128 stands for zero in the data rows.
Every row has a hidden score. In each pair, how much higher is the second row's than the first's? 20 means about the same, 40 much higher and 0 much lower. The score is a weighted sum of the row's numbers plus the product of two more (or one squared), each taken from its middle value.
[112 147 104 128  96 124 123 171 137 137 129 159 144  96 157 105  69 154]
[138  92 156 112 146 119 124 125 160 101 139 132 136  89  95 132 124 157] -> 14
[166 102 172 127 135 146 132  82 151 162 105 100 102 140 116 135 126 104]
[151 139 140 100 109  84 138 153 164  84 103  87 178 124 110 144  88 155] -> 26
[114 114 170 112 120  98 113  56 143 110  39  95  86 145 142 141 170 212]
[ 96 126  99 154 198 188 102 123  96 127 183 132  91 126 126 122 144 142] -> 3
[129 153 150  86 146 111 150 134 144 105 120  80 138 125 147 115 149 135]
[121 107  90 177 143 116 135 140 148 132 104  98 112 135 142 145 124 148] -> 17
[144 106 116 143  97 119 109 144 148 117 119 136 139 105 152 104 108 161]
[120 130 150 127  93  75 143 119 117 119 105  95 130 155 185 136 154 164] -> 23
[138  88 124 136 119 143  91 124 143 115  99 109  96 124 101 141  99 130]
[166 104 176 111  92  82 132 109 166 111  75 133 169 137 139 132 118 102] -> 14
[150  89 142 144 152 154 116 124  96 143 126 114 114 126 103 139 126 140]
[134 147 126 115 178 187 140 102 127 124 146 141  90 128 122 140 144 109] -> 26
[146  81 126 142 105 131 118  99 151 136 155 139 114 107  92 106 118 111]
[115  95 111 150 141 140 130 110 123 170 114 119 148 124 143  89 160 147] -> 16
[100 162 105 111  93 107 129 181 101  91 129 142 127  72 168 115 120 165]
[103 127 135 143 111 114 152 156 154 101 143 115 149 127 160 114  88  97] -> 12
[166  87 137 179 149 145  82 108 131 150 130 137  90 109  95 163 121 134]
[115 173 103 159  86 102 146 191 110 110 141 104 143 116 191 103 151 160] -> 33
[175 115 116 143 159 135 113  80 132 154 111 141 116 157  89 162 125 112]
[152 124 148  87 141 120 113 131 142 101 119 139 133 147  91 127 140 142] -> 24
[119 129 115 137 175 153 102 102 106 142 174 125 114 155 101 142 129 114]
[111 166 143 125 107 152 150  92 138 149 145 136  91 167 126 119 102  96] -> 33
[147 117 110 143 159 162  92 106 127 126 141 128  99 139  95 134 140 169]
[152 119 122 141 127 136 114 144 138 121 151 122 130 139 132 139 122 157] -> 21
[136 116  84 104 166 113  91 146 124 103 150 150 157 118  89 108 143 122]
[138 119 125 152 128 148 138  96 135 151 135 143 109 147 101 153 101 115] -> 23
[ 94 161 121 159 144 152 109  96 112 116 122 140 110 132 117 142 150 136]
[115 142 132 146  96 104 126 137 130 143 105 100 148 114 122 114 157 165] -> 23
[123 131 119 142 142 109 147 134 116 147 124 134 122 128 128 121 158 106]
[176 100 155 124 114 129 174 131 165 115 118 112 154 125 129  96 127 139] -> 27
[147 141 147 142 103  99 171 162 153 107 109  83 151 143 132 119 105 134]
[123 136 116 128 141 146 120 124 145 131 118 141 107 112 122 138 137 158] -> 11
[157 129 188 102 105 100 176  91 140 140  97 108 174 142 142 117 151 121]
[ 89 139 123 101  84 112 143 168 121  97 145 160 124 119 195  99 104 145] -> 18
[142 112 122 124  90 120 160 173 148 102 135 123 127 111 142 128 117 148]
[120 140 107 150 104 151 153 169 147 136 146 104 145 109 151 123  78 157] -> 8
[163 121 138 129 136 151 110  94 167 138 154 110 118 154 105  97 105 112]
[193 124 145 145 111 125 127 112 175 138 109  95 198 128 145 103 142 123] -> 30
[101 157 131 101 118  73 137 151 119  75 127 161 126 129 133 139 115 151]
[139 110 125 154 139 135  93 101 126 149 103 106 117 117  85 132 124 115] -> 17
[100 158  68 154 124 107 119 145 126 117 126 162 118 124 142 145 104 146]
[107 147 112 109 127 115 109 147 134 134 123 149 124 131 132 135 123 156] -> 21
[138 136 181 108 102  99 172 115 132 132  98  62 155 151 143 135 109  92]
[113 156 127 129 125 128 126 133 130 130 143 157 111 139 155 129 114 136] -> 19
[104 100 140 111 123 101 136 116 102 112 136 133 147 141 136 131 158 140]
[121 124 131 139  88 112 123 100 128 147  98 134 138 138 139 139 147  99] -> 28
[ 91 153  97 156 128 112 118 153 128 150 139 132 130 104 124 136 142 113]
[138 148 116 175 136 161  85  86 112 181 130 129 114 152 109 115 120 100] -> 15
[111 112 118 149 162 161 119  92 113 162 143 125 112 126 112 136 151 128]
[101 142 114 122 108 121 148 174  76 117 151 156 149 118 178  96 166 140] -> 30
[102 167 108 170  95 113 145 150 127 148 124 132 119 121 153 131 123 146]
[131 101 118 130 135 124 153 180 107 131 173 141 151 121 114  78 127 138] -> 25
[113 120  89 139 161 146  73 112 126 141 138 114 106 124 103 173 121 114]
[ 91 116 118  61 140 135 128 127 120  99 134 150 141 109 110  87 153 114] -> 11
[180 135 191 123 113 110 175 128 164 111  76  65 157 139 138 130 127 116]
[ 63 158 118 117  82 116 117 124  96 129 140 163 111 122 134 141 117 132] -> 14
[112 136  87  88 111  87 108 137 111  73 135 168 120 102 123 125 115 148]
[151 125 146 121 186 169 139 115  98 115 123 136  99 148  96 150 134 107] -> 35
[115 145 131 129  94  66 109 125 144 110  68 136 113 144 171 146 140 170]
[120 120  96 144 114 131 115 185 139  98 141 140 104 116 142 122  80 176] -> 15
[130 126 107 154 174 188  90 101 119 115 155 172 100 128  61 143 140 124]
[122 111 147 107 140 149 146 113  83 161 160 144 134 127 111 124 135 121] -> 24
[100 120  98 145  78 125 122 180 115 127 140 153 118  91 124 138 100 169]
[137  97 133 122 106 104 142 130 129 115 107 133 162 119 104 143 143 116] -> 19
[106 123  63 136 124  81  81 155 136 133 165 147 167  99 119  73 148 140]
[145 126 121 103 124 122 118 131 140 123 133 133 130 147 113 126 146 112] -> 18
[104  96 119 129 155 132 107 159 102 113 146 135 125 131 113 122 129 180]
[137 117 125 122 164 129 113 101 129 130 126 161 101 141  86 129 121 128] -> 19
[128 122 145  72 163 112 161 122 113 116 115 103 171 138 120 102 146 106]
[130 109 114 132 138 137 145 137 105 112 130 131 149 129 108 112 139 114] -> 25
[120  85  83 149 202 212 100 119 105 155 180 148 104 145  79 141 131 112]
[129 160  99 130 119  95 122 150 123 123 128 152 121 113 137  96 118 119] -> 34
[151 121 155  95 110 110 150 103 150 124 117  89 158 119 128 126 101  93]
[133 161 128 155 101  95 147 149 133 113 100 100 135 162 170 114  95 115] -> 25
[120 158  89 131 157 131 102 143 123 119 159 126 114 116 104 120 100 131]
[120 126 123 101 111 123 134 119 132 110 110 116 111 129 141 145 133 142] -> 26
[155 106  97 149  90 134 131 133 181 129 125 105 158 120 140  74  99 115]
[174  90 189  86 100 126 161 115 169 132  85 105 177 127 132 132 143 137] -> 10
[117 130 134 141 151 154 132 110 141 108 129 141 121 149 105 138 124 127]
[146 118 129 143 143 151 121 110 155 125 110 131 107 145 110 170 111 130] -> 24
[168  94 132 119 174 133  59  79 148 109 120 139 116 138  72 148 129 119]
[144 140 155 127  96 111 153 138 145 105 118 110 142 113 139 125  96 138] -> 33
[ 74 175 112 130 122 100 125 121 131 139 104 144 121 107 146 115 139 115]
[127 122 150 117 133 131 155 118 141 122 141 101 134 144 163  91 149 108] -> 16
[141  75 110 125 132 107  96 128 130 110 102 129 114 123  96 115 178 141]
[155 143 182  95 132  83 162  98 148 125  89 110 180 155  96 139 166 121] -> 21
[103 144 118 104 105 119 114 125 120 107 155 164 100 111 121 124 119 140]
[118 131  79 148 127 111  85 151 157 117 130 171 109 108 111 120 131 142] -> 23
[132 134 127 126 130 129  83 100 129 117 127 160 102 119 100 125 131 134]
[125 130 130 112 128 133 123 148 111 138 156 154 139 141 122 125 161 143] -> 22
[127 109 115  95 132 128 102  83 130 111 142 165 121 109 145 123 142 132]
[152 119 109 162 158 171  98 103 137 122 123 147 116 130  92 144 140 126] -> 28
[120 104 106 129 190 191 103 131  90 147 177 153 100 126  96 140  92 145]
[ 89 140  94 154  83 109 129 168 133 151 149 125 116 138 188 117 114 131] -> 24
[159 104 150 123 175 136 133 104 128 150 121 113 111 143  68 152 115  94]
[131  99 144 107 130 107 142 122 140  88 141 127 140 126 113 146  96 110] -> 11
[106 131 117 125 107 153 115 154  99 161 167 184 128  97 138 127 138 143]
[171 113 148  95  99  97 156 125 152 122  74 114 164 116 114 115 126 153] -> 29
[170 121 191 110 115 119 176 103 153 110  94 109 149 140 157 131 143 119]
[111 106 118 125 156 136 119 116 128 137 119 130  92 127  99 151 128 116] -> 19
[163 128 173 136  96 105 167 129 160 131  84  92 163 151 129 125 119 120]
[136 141 146 141 113 111 119 115 112 137 105 104 152 133 136 130 157 105] -> 8
[131 130 109 104 106  91 115 101 135 119 148 126 147 122 131 117 160 123]
[120 119 116 131 126 117  93 135 127 103 134 155 135 123 110 132 147 161] -> 18
[149  94 138 150 135 170 104 133 137 132 100 109 137 109 114 141 148 125]
[126 141 117 108 118  91 144 135 125 122 108 121 146 150 144 145 142 116] -> 22
[149 149 148 111 121 102 121 123 152 130 100 101 159 129 158 126 130  89]
[ 92 161 112 153 119 117 137 159 117 136 119 134 104  95 142 137 121 144] -> 22
[142  84 132 137 139 132  98  85 129 159 124 154 129 123  80 125 148  85]
[143  86  86 124 167 137  79 143 149 106 121 136 105 107 100 146 115 153] -> 22
[120 100 120 133 159 125 100 130 155 105 122 149 133 103 123 153  99 153]
[137 141 109 163 122 151 145 123 107 122 127 114 166 100 135 131 125 121] -> 22
[ 80 139 103 118 153 109 122 151  99 130 138 149 117 115 126 113 120 134]
[118 124 143 140 117 123 114 113 128 113 109 129 138 135 142 114 116 130] -> 13
[126 137 143 121 145 108 113 103 141 142 121  86 140 132 145 143 138  98]
[130 150 148 123 114 162 166 129 134 125 135 133 133 155 126 114 123  90] -> 30
[114 164 137 152 143 106 125 120 152 135 135 153 114 145 116 149 108 141]
[101 131 130 127  94 117 135 141 140 133 130 156 125 119 150 152 142 165] -> 24
[132 118 100 184 147 176  96 130 124 140 134 151  79 111 104 144  98 125]
[ 85 165 118 123 126 122 136 164  94 125 146 122 136 139 180 126 138 122] -> 27
[ 78 182  96 124 120  94 130 143 115 147 127 140 124 132 140 133 135 150]
[106 121 109 110  99 123 117 153 137 120 140 143 140 122 141 130 120 124] -> 13
[125 149 119 108 127 118 135 153  95 106 134 126 141 138 158 114 167 154]
[147 144 110 115 176 139  93 149 170  71 149 171 100 136  83 160 126 143] -> 17
[114 109 155 109 125 158 185 119 139 116 137 113 128  96 118 117 130 127]
[ 97 165  95 120  82  87 137 115 133 143 120 122 133 144 158  92 169  99] -> 24
[103 140 108 153 118 127 140 139 116 137 137 151  99 126 172 145 123 123]
[111  97 146 135 134 156 113 119 143 171 142 132 107 148 126 143 132  99] -> 9
[115 111 162 109  99 122 124 132 124 129 131 107 126 150 133 125 135 114]
[118 102 142  92 131 112 144 142 125  98 142 138 165 140 169 140 139 121] -> 8
[134 156 111 147 124 137 159 133 133 127 114 142 128 132 159 135 106 135]
[ 63 142 129 128  93 142 143 161 145  97 106 151 102 117 149 131  95 159] -> 22
[165 159 148  79 160 149 141 126 124 115 161  98 167 152 111 115 116  89]
[155 127 122 152 153 146 104 102 126 155 124 143  93 121 110 141 112 129] -> 21
[ 92 130  83 152 175 165  86 131 106 158 148 137  97 122 128 130 191 151]
[124 163 119 124 195 154 110 113 108 121 152 150  99 129  85 132 143 107] -> 27
[105 138 113 154 127 122 146 178 121  91 141 127 142 137 141  99 110 124]
[116 126 111 135 128 139 127 143 121 122 149 129 108 118 104 109  99 128] -> 19
[ 98 103  94 163 166 169  63 116 103 146 153 151 116 156  78 134 149 137]
[108 159 110 149 119 136 121 100 107 160 129 126 131 127 148  99 129 133] -> 28
[112 115  85 142 170 174 106 119 111 119 152 152 101 112 103 125 130 147]
[117 150  84 125 111 103 125 198 121 126 128 105 143 106 166 131 121 116] -> 33
[168 138 205 115 105 130 145 145 136 130  94  71 164 151 142 145 127 149]
[142 126 100 125 148 147 113 166 121 137 168 161 123 141 133 111 134 133] -> 25
[116 147 142 110 136 114 168 158 126 106 122 114 126 121 150 122  81 140]
[110 136 115 152 119 118 119 143 100 163 137 142 104 118  99 111 116 145] -> 14
[167 109 173 102 118 111 165 112 151 110  83  78 162 177 165 139 107 141]
[183 134 172 111 105 107 161 131 127 132 101  65 162 141 145 127 128  95] -> 29
[ 95 148 113 137 130 144 139 163 118 150 144 166 125 139 143 101 135 119]
[104 148 113 146 105 102 139 165 141  97 102 113 102 115 161 149 120 161] -> 25
[146 109 127 167 123 126 100 146 132  97 128  85 147 109 160 117 116 167]
[119 124 142 119 109 123 132 140 154 107 122 140 111 118 137 145 100  91] -> 33
[153 133 126 121 152 181 143 125 164 143 128 105 125 129  85 131  98 126]
[141 125 148 126 137 161 120 108 125 124 139 129  94 127 114 147 118 122] -> 15
[139 180 162 101 126  87 159 107 128 140 117 106 149 121 146 152 132 105]
[ 95 150 109 119 103 135 139 128 129 103 131 159 121 105 156 135 120 131] -> 19
[107 143 124 139 156 142 114  91 122 137 123 149  80 152 111 152 150 119]
[113 155 142 151 142  88 117  83 125 155  98 154 110 127 117 158 138 131] -> 20
[167 154 120 143 116 136 129 122 157 134 146 152 120 126 141 122 124 104]
[127 190 130 116 109 166 146 117 115 173 172 122 128 154 118  99 101  45] -> 20
[117 146 122 145 140 106 115 158  91 134 141 120 121 146 129 118 145 140]
[132 133 148 118  95 101 156 104 144 123 118 106 126 100  91 155 106 124] -> 21
[152 108 164 111 106  91 162 122 139 126 110 107 139 113 128 135 122 107]
[160  81 178 120 100 126 134  87 152 126 106 109 166 143 142 114 167 137] -> 16
[132 138 128 146 136 138 120 135 135 129 147 154 130 130 142 146 101 106]
[118  98 139 134  92 150 161 131 120 134 114 111 144 143 174 136 122 130] -> 23
[118 185 128 137 131 131 168 146 124 146 121 100 121 145 144 164 123 141]
[127 122 123 101 156 117 126 133 111 108 108 128 143 122 150 128 152 162] -> 16
[160 119 130 122 151 158 101 142 142 140 168 117 159 132  77 123 114  97]
[152 118 187 134 103 102 166 125 150 116  80  72 147 138 130 138 137 116] -> 28
[113 100 147 118 128 120 139 125 133 109 132 141 150 104 120  99 114 146]
[156 103 144  96 131 147 104  64  97 150 127 115 107 154  89 152 149 105] -> 23
[145 150 128 128  96 111 142 146 121 146 114 110 163 157 150 107 143 129]
[119 123 149 143 113 101 149 131 126 122 131 115 167 129 150 112 149 134] -> 12
[112 144 109 116 144 127 122 166 144 112 136 154 140 112  74 124 119 132]
[ 95 193 116 124 128 135 154 161  97 147 152 133 109 129 164 147 131  78] -> 26
[118 111 148 102 104 122 172 121 109 141 111 113 132 120 174 146 135 121]
[127 121 131 144 153 144 127 140 146 125 131 120 150 138 155 135 105 141] -> 9
[184  94 167 103 137 133 132 147 139 143 128 113 161 120 140 111 141 138]
[126 142 140 107  99 101 154 144 128 117 122 117 162 140 159 141 142 107] -> 21
[135 124 128  81 121 132 109 115 134 130 152 130 162 129 118 114 131 108]
[135 114 141 151 161 160 112  98 156 124 108 141 126 146 109 144 124 122] -> 19
[ 93 118 107 152 146 186 101 115 104 189 159 155  88 145 142 138 133 158]
[150  91 108 130 127 106 100 114 101  83 107 133 112 115 129 104 145 186] -> 14
[124 155 145 109 113 119 182 138 129  94 145 165 129 127 158 138  89 125]
[153 124 137 115 115  96 128 163 164 106 136 126 149 122 128 120 108 128] -> 25
[ 99 144 134 106 120 113 156 124 128 133 143 126 144 131 162 121 163 115]
[140 109 110 123 145 137  87 156 117 132 146 144 124 109 131 127 107 143] -> 17
[117  95 120 138 149 149 107 143 118 107 120 136  82 110 117 105 121 141]
[140 125  88 152 120 134 128 142 131 139 211 147 168 125 136  48  86  81] -> 19
[148 125 131 122 151 128  99 108 142 127 102 127  95 129  87 194 157 106]
[140 131 114 157 167 176 132 114 138 143 134 143  99 129 117 145 104 122] -> 17
[161 111 151 133 114 108 141 152 141  95 113 113 131 156 149 136 123 126]
[116  65 126 139  97  69  69  83 157 105  37 153 121 109 121 164 168 233] -> 9
[181  81 133 130 134 131  87  92 126 125 147 140 155 103  97 126 127 116]
[159 103 145 106 120 123 158  86 175 122  90  59 189 133 164 121 158 121] -> 36
[109 109 122 138 180 142  92 156 117 126 137 144 118 113 131 117 143 135]
[142 126 123 146 119 167 134 135 130 136 135 126 125 126 166 131 105 105] -> 23
[127 167 112 113 109  95 127 160 149 125 165 105 152 138 163 119 167 138]
[139 127 119 109 100 121 146 177 145 125 123 108 154 105 150 125  82 128] -> 29
[143  83 126 133 124 111 118 141 142  99 117 139  96  97 135 132 115 186]
[112 126 102 165 155 171  95 142 117 143 142 136 142 150 128 130 126 151] -> 11
[138 130 109 117 110 139 116 133 128 144 139 127 140 118 105 109 105 101]
[ 71  99 106 137 128 123 110 125 109 124 151 146 120 143 142 120 137 131] -> 8
[169 103 176  92 106  99 137 128 147  91  71  95 166 138 145 127 136 123]
[158 151 168  93 136 128 169 118 147 126 135 100 143 151 125 143 126  86] -> 22
[139 104 134 139 180 174 113 107 113 140 157 131 117 123 118 122 152 148]
[137 127 145 140 138 174 103 118 163 149 114 136  92 153 100 174  85 127] -> 31
[132 105 108 151 138 163 123 142 112 127 173 167 132 120 137 100 138 133]
[ 96 156 120 151 128 167 127 149 125 136 136 151  88 134 126 149 112 146] -> 30
[117 106 161 101 145 110 154 125 134 134 130 126 137 116 138 132 179 132]
[142 148 121 142  90 106 120 140 110 113 127 147 119 100 145 125  86  96] -> 23
[122 142 162 125 122 127 138 118 131 135 107 114 148 143 125 137 143 139]
[150 160 117 116 136 126 119 134 114 135 117 117 119 148 136 120 159 149] -> 26
[127 113 129 107 154 160 118  82 112 116 117 137  97 152 111 149 126 111]
[100 124 123 117 103 117 147 129 115 145 117 145 156 135 126 123 122 130] -> 22
[134 123 129  82 122 117 128 155 114 106 128 129 123 154 145 129 134 144]
[ 95 126 148 105 123 123 155 159 106 121 165 166 115 112 133 116 104 154] -> 20
[153 136 159 133 112 110 142 111 114 119 133  87 166 138 126 105 136  95]
[151  80 138 151 137 110  80  82 174 146 114 143 101 109  84 139 123 139] -> 14
[139 131 169 131 123 118 128 112 133 161 104 109 135 160 109 155 130 118]
[132  93 146 147 106 139 130 120 132 139 106 112 140 107 131 131 120 132] -> 19
[156 123 117 154 160 169 119 122 141 140 181 137 121 127 103 135 122 132]
[127 153 132 115 125 125 152 166 112 149 136 101 151 122 141 121 129 104] -> 37
[118 174 112 159 128 126  98 134 144 134 107 131 121 126 119 128 142 114]
[117 160 119  97 121 121 173 129 119 143 143 117 103 138 138 109 109  96] -> 27
[133  99 149 128 141 143 115 117 127 120 127 129 131 115  92 142 132 132]
[178  89 173 132 115 115 156  90 154 113  89  62 177 145 153 144 150 146] -> 23
[153 125 178 130  74 102 152 128 147 137  92  73 164 137 167 131 157 103]
[146 111 153 107 148 108 136 118 146 121 119  99 175 121  86 130 118  89] -> 18
[ 98 116  64 137 187 146  82  95  90 151 153 174  89 121  85 158 125 153]
[187 121 148 138 150 141 142 130 132 138 114  88 130 139 130 136 109 118] -> 22
[104 143 115 128 149 120 140 154 116 104 156 158 134 122 143 133  85 144]
[115 127 110 135 175 146 114 134 121 132 169 127 115 128 143 105 147 126] -> 16
[119 159 112 114 141 116 136 129 113 116 125 137 117 125 115 157 154 136]
[138 117 127 145 138 137 122 103 141 141 135 158 146 106 111 118 137 126] -> 10
[108 125 117 137 163 166 115 125 130 166 172 132 114 141  97 111 125 140]
[165 115 158 134 184 142 128 108 109 130 122 122 119 112 120 154 129 160] -> 26
[131 122 120 156 104 151  98 121 146 152 112 128 126 135 114 145 146 165]
[131 137 114 123 113 132 111 114 124 155  87 117 129 159 106 120 135 122] -> 30
[109 175 105 111 135 118 133 163 129 117 100 157  96 138 114 140 105 126]
[126 118 123 124 158 134 124 131  99 129 139 137 145 120 104 119 155 113] -> 4
[146 149 101 161 159 148 118 148 133 160 142 148 100 149 141 132 125 115]
[120 105 105 106 177 145  71 102  99  87 157 151 102 126  97 135 130 141] -> 4
[114 163  97 143 133 146 128 127 120 120 141 104 105 142 145 131 137 121]
[ 78 150 106 119 132 109 110 138 117 133 116 160 107 151 127 132 108 142] -> 23
[137  93  95 156 163 188 100 103 124 178 144 139  77 163  92 157 136 135]
[107 131 121 118 109 120 155 140 109 133 146 114 121 105 131 131 131 155] -> 23
[121 146 131 132 120 125 169 148 143 123 152 118 149 119 125 122 131 123]
[161  97 139 113 130 129 124 112 122 127 107 139 139 140 101 144 137  99] -> 13
[125 136 162  97 123 105 120 155 112 112 108  64 142 142 147 143 147 144]
[121 159 126 107 115 112 151 145 112 132 129 102 145 152 152 117 127 118] -> 24
[133 141 157 140  85  95 125 158 133 142 112  92 172 127 162 130 113 108]
[107 142 111 132 133 143 127 129 129 146 144 164 137 134  92 116 116  96] -> 21
[154 121 121 115 146 137  84 118 149 122 102 125 142 130  79 128 115  73]
[147 131 142 143 134 122 132 158 151 100 117 112 133 113 142 152 111 157] -> 18
[125 109 111 152 134 160 111 132 115 140 125 146 131 133  96 110 120 138]
[116 131 124 163 130 126  86  85 127 169 110 128 135 155 116 144 149  87] -> 16
[136 115 147 129 140 126 155 135 122 117 140 103 147 126 124 137 158 115]
[133 141 150 125  87 119 157 160 128 114  99  81 141 123 147 129  92 172] -> 25
[151  89 134 132 135 113  96  97 118 113 115 150 121 139  71 130 163 139]
[149 119 158 114 126 136 158  97 143 148 112 115 112 131 111 137 119 124] -> 28
[109 134 116 122 139 160 132 144 139 132 139 121 112 131 138 142 130 122]
[121 105  95  96 189 123  87 111 111  64 132 172 111 117  95 148 153 180] -> 1
[106 180 124  84 111 113 146 146 108 132 129 156  98 113 152 109 131 134]
[105 166 100 123 133 140 140 155 134 105 154 170  99 122 127 122 111 124] -> 8
[100 114 115 136 126 128  98  86 116 158 161 136 133 121 106 101 102  81]
[112  94 115 143 142 128  93  74 131 150 112 129 119 137  98 149 164 136] -> 24
[112 139 141 162 120 149 132 101 117 153 141 144  98 129 166 151 105  93]
[160 139 145 120 142 120 141  89 117 133 106  90 149 118 132 127 140 109] -> 17
[132 142 147 117  73 122 149 125 152 125 111  92 128 129 146 108 119 142]
[128 150 134 122 147 121 156 163 147 121 126 151 127 127 121 136 124 145] -> 20
[128 167 148 160  81 118 140 114 123 180 111 126 124 128 143  94 145  72]
[133  94 113 154 184 169 101 127 123 120 122 151 116 111 111 142 139 133] -> 11
[140 112 132 150 129 172 109 109 138 133 138 143 100 116 132 119 110 104]
[128 123 113 137 138 139 100 124  89 129 148 147  84 132 135 151 119 145] -> 30
[ 73 127 109  72 121 108 103 157 109  88 143 166 117 106 125  97 158 177]
[ 90 162 127 128  92 113 175 169 123 118 130 110 115 119 156 117 119 143] -> 33
[ 77 155 102  95 126 130 120 147 113 128 159 173 121 108 146 100 119 115]
[140 108 113 144 158 159 123  83 113 157 123 155 108 131  98 137 142 114] -> 17
[147 154 138 110 102 100 165 153 135 129 105 119 135 104 143 150  99 138]
[103 144 107 153 163 152 106 118 117 134 156 163 103 157 109  91 127 133] -> 4
[149 120 136 115 129 127 153 132 132 116 148 123 153 121  99 120 132 116]
[154 128 159 107  95  91 179 125 150 125 116  96 176 126 161 134 129 131] -> 19
[164 114 120 151 125 142 116  94 158 118 114 113 107 113 119 157  95 110]
[129 160 127 144 134 170 159 178 137 108 145  96 145 141 151 134 114 128] -> 22
[111 120 118 132 117 108 117 136 142 119 146 140 137 126 121 141 114 137]
[147 106 163 102 102 106 140 110 121 114  95 126 121 119 178 154 143 139] -> 30
[131  98  91 134 131  99 100 137 108 112  95 121 140 113 151 133 154 162]
[ 94 174 122 117 130 102 124 148 126 147 143 169 103 111 155 129 123 148] -> 32
[139 154 144 109 127 100 139 151 111 125 140 143 138 141 132 120 151 114]
[101 160 117  69 109  83 153 134  93 120 148 162 131 119 126 108 157 105] -> 15
